In the rows, 128 means zero.
T: several groups of rows, each row roughly a mix of its group's hidden directions
T (136 x 11)
[[129 128 117  95 155 161 162 129 120 174 141]
 [118 123 158 148 121 175 170 117 139 146 108]
 [176 157  79 135 137 117 120 149 138 126 125]
 [145 146  84 157 125 110 146 153 151  93 124]
 [ 90 101 126  98 103 141 126 127  95 101 156]
 [121 113 148 157 112 133 130  81 108 144  85]
 [115 151  99 129 130 128 107 164 137  80 157]
 [154 122 156 108 109 147 179 105 108 116 115]
 [ 71 143 129 135 138 105 143 124 135 172 140]
 [121 131 137 115 109 184 135 139 129 148  82]
 [173 119 145 136 116 145 172 104 109 123 102]
 [146 123 142 106 146 151 126  95  92 170 107]
 [138 139 144 133 119 171 183 107 134 149 121]
 [143 121  96 120 122 113 168 122 112 181 115]
 [122 139 101 113 145  91  76 148 123 112 142]
 [ 79 138  81 152 121 132  98 139 127 129 132]
 [145 125 105 143 106 165 156  84 113 122 103]
 [161 113 166 130 149 165 131 115 111 113  94]
 [134 125 149 111 109 107  72  94 120 105 124]
 [136 141 158 124 119 128  69 120 150  99 148]
 [143 111 100 153 119 137 185 120 112 139 102]
 [138 122  95  87 128  93 130 163 132 160 131]
 [106 100 136 134  91  96  95 105 139 141 156]
 [144 136  83 135  91 124 157 129  92 124 151]
 [115 107 157  94 139 124 128 140 185 143 118]
 [129 109 139 191 127 136 159 138 138 133 100]
 [ 77 124 115 107 110 109 120 104  98 109 154]
 [164  98 150 129 136 118  92 160 148 112 153]
 [ 99 134 107 128 102 146 129 124 116 175 170]
 [ 78 119  76 120 131 123 110 143 112 116 135]
 [150 153  80 149 140 146 129 125 150 168 131]
 [136 147 119 101 146 134 125 169 160 124 174]
 [138 136 108 157 157 123 161 172 125 159 139]
 [ 96 133  95 139 140 102  83 161 134 121 140]
 [174 113 118 135 125 128 174 114 112 136  92]
 [150 116 135 107  90  89 142 121 147 168 140]
 [149 145 136 152 167 147 168 121 128 145  94]
 [ 84 127 111 157 142 151 157 155 159 141 128]
 [138  92 124 132 149 148 162 141 114 179 133]
 [114 137 120 131 110 123  70  91 111 112 151]
 [154 153 107 114 108 140 173 115  90 118 142]
 [106 140 147  88 122  95  91 134 118 112 160]
 [119 143 115  98 103 102  87 138  94 114 153]
 [165 143 117 109 107 130 172 105  95 119 143]
 [167 134 122 152 115 149 169 145 153 137  96]
 [ 86 136 135 159 110 139 132 110 128  80 151]
 [159 121  97 138 115 110 123 187 141 115 130]
 [125 137 127 104 136 113 125 183 177 129 125]
 [124 145 169  94 110 126 111  90 127  97 113]
 [135 129 160 100 146 141 176 135 164 139 110]
 [134 161 134 115 135 141 158 150 124 176 162]
 [116 125 127 195 130 146 142 114 104 150 135]
 [131 122 104  99 167 126 172 144 152 137 153]
 [137 123 130  78 117 136  92 146 133  88 150]
 [115 115  84 151 135 117 101 159 164 148 125]
 [156 120 128 140 179 131 171 120 128 150 106]
 [117  95  97 156 117  95  89 152 139 130 131]
 [ 72 134 155 120 128 117  92 128 144 124 154]
 [126 110 149  84 123 131 102  97 161 127 159]
 [ 83 136 180 120 145 106 114 122 105 123 129]
 [140 101 119  99 149 139 165  94  91 141 128]
 [143 145 127 119 158 158 154 172 159 129 149]
 [158 136 107 147 132 105 119 183 140 156 119]
 [143 141 149 109 118 138 176 108  90 100 132]
 [103 105 164 115 146 117  90 141 166 132 112]
 [ 95 134 114 160 156 106  80 143 134 123 144]
 [120 149 154 125 108 111  72 100 118 106 133]
 [133 119  97 131 127 143  73 125 116  84 123]
 [121 142 120  62 119 130 131 150 159 143 131]
 [159 127 129 125 135 112 192 147 130 112 107]
 [110 131 145 162  96 105 109  92 139 100 105]
 [ 94 144 103 105 134  98 129 130 118 178 146]
 [123 106 137  97 111 103  82 102 135 136 162]
 [136 127 119 185 119 154 166 127 117 140 106]
 [109 108 105 113 104 102 114 161 138 115 174]
 [ 79 154 136 104 133 152 119 153 158 149 131]
 [120 145 143 153 139 186 149 120 126 144  97]
 [113 125 142 120 132 138 173 169 168 113 110]
 [105 157  96  95 136 139 155 150 136 145 163]
 [171 143  75 129 128 145 152 126 137 153 121]
 [ 73 108 137 131 148 132 131 138 139 114 174]
 [110 135 123 123 121 104  65 128 126 113 161]
 [111 119 123  75 108 109 106 154 125 121 164]
 [ 95 124 126 115 105  92 162 158 152 128 155]
 [136 124  96 134 162 110 168 139 100 164 125]
 [177 128 151 109 115 132 122 116 116  77 133]
 [104 138 131 101  95 105  84 103 134 124 157]
 [121 111 160 138 112 137 122 118 136  61 129]
 [118 147 113 125 102  99  78 155 122 102 114]
 [174 121 143 126 112 137 151  85 104 152 117]
 [114 126 129  96 100 101  88 140 147 117 166]
 [110 168 129 175 113 135 142 114 112 140  92]
 [138 112  96 105 161 122 143 166 148 160 145]
 [134 113  63 119 119 145 133 150 156 118 141]
 [120 111 164  85 122  86 152 109 118 135 122]
 [119 111 150 167  93 104  93 125 153 109 135]
 [125 138 158 160 121 180 148 122 139 135  94]
 [133 120 120 153 159 125 116 140 140 174 175]
 [142 136 140 176 111 117 121 179 152 118 134]
 [145 117 119 147 125 161 187 113 122 137 102]
 [116 137 123 167 148 157 119 140 136  72 119]
 [108 143 145 117  86 130  87  93 125 103 118]
 [ 90 115 130 177 131 129  85 142 138 143 129]
 [ 88 138 132 162 106 147 107  88 117 105 134]
 [173 139  82 137 139 143 157 136 106 140 112]
 [127 110  70 166 116 107 124 150 136 136 139]
 [129 127  98 109 147 100 134 156 125 160 175]
 [126 150 116 166  89 131  83 112 121 106 122]
 [183 126 109  87 106 114 139 113 109 126 128]
 [170 118 156 135 117 165 147 132 124  86 125]
 [119 134 150 135 175 132 148 110 111 160  89]
 [105 161 130 113 129 102 100 151 156 130 170]
 [108 134  94 116 142 111  84 161 159 142 131]
 [174 129  87  98 128 118 145 150 104 110 125]
 [124 125 122  68 131 109  99 158 141 114 112]
 [110 185 107 116 117  95 105 116 120 112 137]
 [119 129 117 129 143 150 169 111 102 178 109]
 [152 131 150  61 117 113 141 116 139 129 139]
 [152 123 122 131  89 129 100 119 136  74 150]
 [166 106 148 149 127 124 161 125 150 141  85]
 [114 146 128  94 114 145 117  84  89 138 104]
 [113 151 122 124 147 125 148 124 116 196 135]
 [156  91 172 117 133 126 151 109 138 115  96]
 [129 126 170 127 125 101  92 104  91 114 150]
 [137 122 134 142 123 158 157  69 101 133 118]
 [173 158  82 132 149 140 127 122 106 125 112]
 [118 122 141 109 117 166 165  90 149  98 122]
 [ 82 139 132 175 122 161 109 139 111 138 123]
 [110 139 138  91 118 120  81 109 148  98 149]
 [131 123 129 155 125 158 149 130  84 155  87]
 [144 139  97  96 170 127 157 154 110 146 142]
 [ 90 123 112 132 156 157 168 133 154 156 127]
 [186 137 112 100 131 110 155 104 117 119 138]
 [121 155 114 136 160 138  89 171 152 112 134]
 [ 90 127 136 148  95 138 132 124 161 164 159]
 [165 134  74 159 140 115 135 125 104 114 129]]

the one row of each list that fits no group (the others fit one group, some only roughly)
- J_660: [107 142 100  99 107 107 117 147 149 111 174]
- J_65: [155 103 116 142 129 147 171 127 120 163  92]
- J_669: [120 153 122 109 159 123  94 174 151 150 134]
- J_541: [140 111 153 168 139 163 119 120 150 152  92]
- J_835: [167 147  88 120 130 112 172 153 124 120 124]
- J_762: [107 140 109 135 151  96  88 137 159 136 162]
- J_367: [127 117 152  97 162 130 151  90  99 158 127]
- J_55: [116 137 126 179 139 173 115 149 115 107 111]
- J_962: [125 129 132 115 129 112 181 116 104 178 132]
- J_486: [118 125 101 135  93  94  96 127  82 125 122]
- J_675: [110 141 131 176 160 159  98 130 131 131 101]
	J_55
- J_89: [141 127 137 119 143 117 102 162 172 127 173]
- J_665: [116 107 100 189 130 106 132 134 109 108 137]
- J_729: [136 129 126 155 163 135 178 145 152 160 127]
- J_946: [163 106 108 111 166 112 151 145  92 142 131]
- J_832: [153 134 126  86 162 129 128 149 160 126 166]
- J_378: [150 145 154 101 155 145 141  78 144 128 110]
- J_325: [110 132 180 127 154 162 146 123 155 137 107]
- J_307: [107 132 124 143 172 159 143 168 159 127 122]
- J_666: [165 125 148 112 128 109 142 117  78 136  94]
- J_468: [121 147 141 153 119 141 135  88 104 126  75]
- J_743: [ 99 132  98 108 144 122 135 160 123 182 133]
- J_66: [104 114  98 115 153  97 109 160  99 150 146]
- J_57: [125 100  95 110 151 157 153  98 113 143 158]
	J_307
- J_213: [145 141 140  89 127 120  88 102 107  90 116]
- J_137: [103 157 110 122 149 120  68 127 123 122 148]
- J_76: [115 121 139 137 135 138 187 146 132 173 121]
- J_701: [163 119  82 113  94 119 136 133 112  94 135]
- J_652: [118 158 136  84 164 158 139 135 157 139 115]
- J_827: [126 110 155 131 104 124 155  81 101  96 120]
- J_131: [136 130 172 132 136 171 160 102 126 134 101]
- J_753: [150 132 170 166 124 156 157 108 140 112 114]
- J_191: [143 109 179 122 105 143 111  96 123  95 124]
- J_945: [ 97 111 138 170 117 147 109 109 104 127  89]
- J_690: [164 120 132 131 106 143 169 103 104 108  95]
	J_945
- J_153: [103 125 110  91  93 111 106 111 131  88 139]
- J_561: [183 111 151 144 105 133 142  98 109 112 135]
- J_649: [154 119 126 125 172 154 167 138 115 125  93]
- J_758: [148 134 145 101  75 118 156 103 103 129 127]
- J_749: [ 94 143  88 103 109 114 127 168 116 115 148]
- J_853: [130 120 146 118 113 144 121  93 109  90  79]
- J_605: [179 129 137 123 128 119 158 172 154 128 115]
- J_621: [164 162 127 147 154 136 172 154 133 113 127]
- J_9: [125 118 113 128 113  85  91 151 128 136 174]
- J_843: [125 118 123 110 100  97  70 121 103 124 142]
	J_758
- J_460: [ 98 126 140  95  99  88 120 112 132 112 164]
- J_83: [104 129 118 189 131 134  96 128 128 109 154]
- J_115: [117 161  85 126 140 119 161 114  88 139 139]
- J_795: [159 114  84 127  95  97 134 124  99 126 151]
- J_627: [117 156  89 111 149 118 103 165 139 158 141]
- J_831: [ 97 108 165 133 131 142 143 110 119  76 114]
- J_217: [111 129 142 154 159 167 138 144 136 116  80]
- J_164: [104 143  93 124 139 133  86 156 139 157 156]
- J_619: [118 159 102 137 158 126 172 145 110 163 124]
- J_451: [ 94 128 163 154 128 102 104 114 124 122 171]
- J_727: [ 97 109 125 174  85 113 116 140 127 151 140]
	J_83
- J_481: [130 124 112  75 123  87 129 149 153 123 152]
- J_798: [ 97 110 166 135 126 103  74 130 128 121 139]
- J_601: [136 110 100 188 111 114 138 116 101 115 138]
- J_947: [147 117 132 129 126 154 194 140 150 119 113]
- J_961: [111 145  98  97 131 107 123 151 132 147 179]
- J_111: [ 93 173 122 136 107 165 136 158 145 122 130]
- J_437: [141 120 115  81 125 113 148 159 165 151 146]
- J_608: [108 105 173 133 148  97 132 122 171 129 145]
- J_286: [144 109 140 163 140 149 158 146 141  96  90]
- J_152: [116 142 147 167 106 133  92  86 109 115 142]
- J_246: [141 112 153  95 104 140 157 112 101 166 147]
- J_674: [145 164 125  65 142 132 152 126 120 125 137]
	J_437
- J_365: [ 79 122 151 124 107  90 123 118 159 125 150]
- J_107: [132  89 155 144 110 105  99 109 156  95 126]
- J_972: [114 122 137 123 113 133 185  94  94 139 141]
- J_174: [ 78 151 113 133 152 126  82 141 133 120 145]
- J_143: [176 113 159  98 119 110 138 155 138 101 121]
- J_349: [116 100 140 119 120 140  95  83  90 108 119]
- J_330: [154 123 112 172 104 161 153  96 117 121 116]
- J_571: [100 145 149 146 139 115  95 147 166  90 135]
- J_298: [ 89 115 121 126 175 117  86 146 128 143 133]
- J_780: [124 120 107  95  97 111  94 114 104 100 158]
- J_516: [100 120 101 155 149 151 166 131 123 164 109]
- J_467: [144 117 111 102 108 125 153 107  87 169 144]
- J_563: [119 146 113 173 121 159 147 102 129 158 100]
- J_851: [124 122 176 111 146 129 114  86  97 116 107]
- J_340: [ 88 135 179 149 141 135 142  92 127 123 123]
	J_298
- J_429: [119 156  89 150 146  99 152 149 153 156 128]
- J_421: [173 137 106 103 141 148 151 128 157 148  98]
- J_893: [127 117 169 110 127 121 170  99 103 160 121]
- J_940: [162 120 111 121 105 135 163 103  88 156 127]
- J_709: [112 119 115 121 134 115 103  93  66 131 132]
- J_102: [139 131 143 144 145 147 173 125  92 165 106]
- J_471: [113 114 100 157 138 120 170 165 128 159 141]
- J_281: [124 154 105  69 118 110 134 148 121 112 152]
- J_272: [133  85 120 153 148 124 141 139 176 131  98]
- J_42: [ 90 150 115 154 114 145  91  85 127 127 131]
	J_102
- J_121: [146 144 156 172 121 102 104 132 164 111 143]
- J_768: [152 129 133 109  90 103  89 127 151 114 163]
- J_533: [153 103 143 128 126 106  97  95  89 123  98]
- J_370: [119 123  83 182 121 118 135 140 100 114 136]
- J_854: [129 156 130 113  93 111  76 117 136  98 116]
- J_917: [136 117 170 100 124 129 182 110 119 111 134]
- J_289: [101 143 145 105 139 103  74 107 121 137 147]
- J_819: [137 130 104 178 141 146 149 146 141 171 125]
- J_134: [167 123  73 125  98 126 153 144 116 131 127]
- J_747: [184 115  97 113 106 125 160 140 125 141 116]
- J_656: [123 109 108  72 121 105 111 105  97 130 141]
- J_237: [141 122 116 142 123 122 147 155 182 119  85]
- J_30: [151 126  89 135 149 132 158 141 117 166  92]
	J_237
- J_724: [157 111  99 106 122 118 177 153 119 153 118]
- J_612: [152 110  97 150 126 122 162 165  95 135 109]
- J_737: [158 133 131  89 142 119 159 137 107 175 123]
- J_611: [128 106 132 155 107 102 111 124  79  92 137]
- J_497: [101 132 107  92 149 106  79 128 135 138 150]
- J_108: [ 81 147 125 143 129 122  77 143 111 117 148]
- J_203: [107 101 180 126 153 144 109 104 131 110 148]
- J_128: [142 129 144 186 131 137 125 127 102 145  89]
- J_650: [124 150 116 149 109  99  97 148 126  76 117]
- J_653: [140 147 162 112 117 130 155 108 114 121  73]
- J_623: [134 142 117 122 128 132 133 110  63 141  92]
- J_680: [165 124 103 112  95 115 178 120 116 123 144]
	J_203
- J_811: [100 139 111 124 124 131  68 154 143 155 133]
- J_147: [111 136 114 179 122 141 166 156 135 155 122]
- J_711: [132 103 167 119 148 132 111  92 113 132  83]
- J_410: [101 125  99 146 151 138  81 157 147 105 126]
- J_882: [150 149 157 111 117 148 159  93  96 135 102]
- J_907: [126 112 149  79 145 100 127 139 124 172 114]
- J_808: [ 93 125 170 107 145 142  99 139 159 151 115]
- J_157: [116 104 148 147 107 150  96 113 129  75 126]
- J_891: [120  93 163 176 109 127 106 115 136 150 129]
- J_746: [159 128 129  79 112 107 160 124 106  99 137]
- J_27: [117 122 114 144 172 118 101 160 167 123 105]
- J_300: [127 138 144 115 122 141 113  68 104 143  96]
- J_567: [126 158 101 105 141  87 131 166 145 150 145]
	J_882
- J_284: [135 142 134 144 142 141  97 176 173 132 142]
- J_142: [107 145  93 122 158 108 133 172 142 159 126]
- J_154: [143 102 111 127 106 138 174 110 100 167 126]
- J_868: [154 100 131 120 121  92  77 120 104 106 128]
- J_221: [101 139 141 121 161 130  71 136 156 141 123]
- J_821: [124 137 125 158 155 116 176 150 153 148 103]
- J_501: [151 114 143 104 117 126 173 102  94 156 121]
- J_162: [139 121 124 178 150 167 131 120 122 134  88]
- J_870: [144 114 148 119 146 182 161 119 121 152 106]
- J_316: [166 105 165 129 133 129 179 129 106 126 123]
- J_583: [113 110 118  79 115 106 105  90 101 132 135]
- J_760: [ 96 160 126 121 114 115  72 135 155 118 125]
- J_225: [111 128  90 145 167 129 144 166 152 149 141]
- J_877: [160 114 108 114 131 135 180 154 136 133  95]
- J_352: [117 128 149 109 128 108  82  86  99 123 145]
	J_225
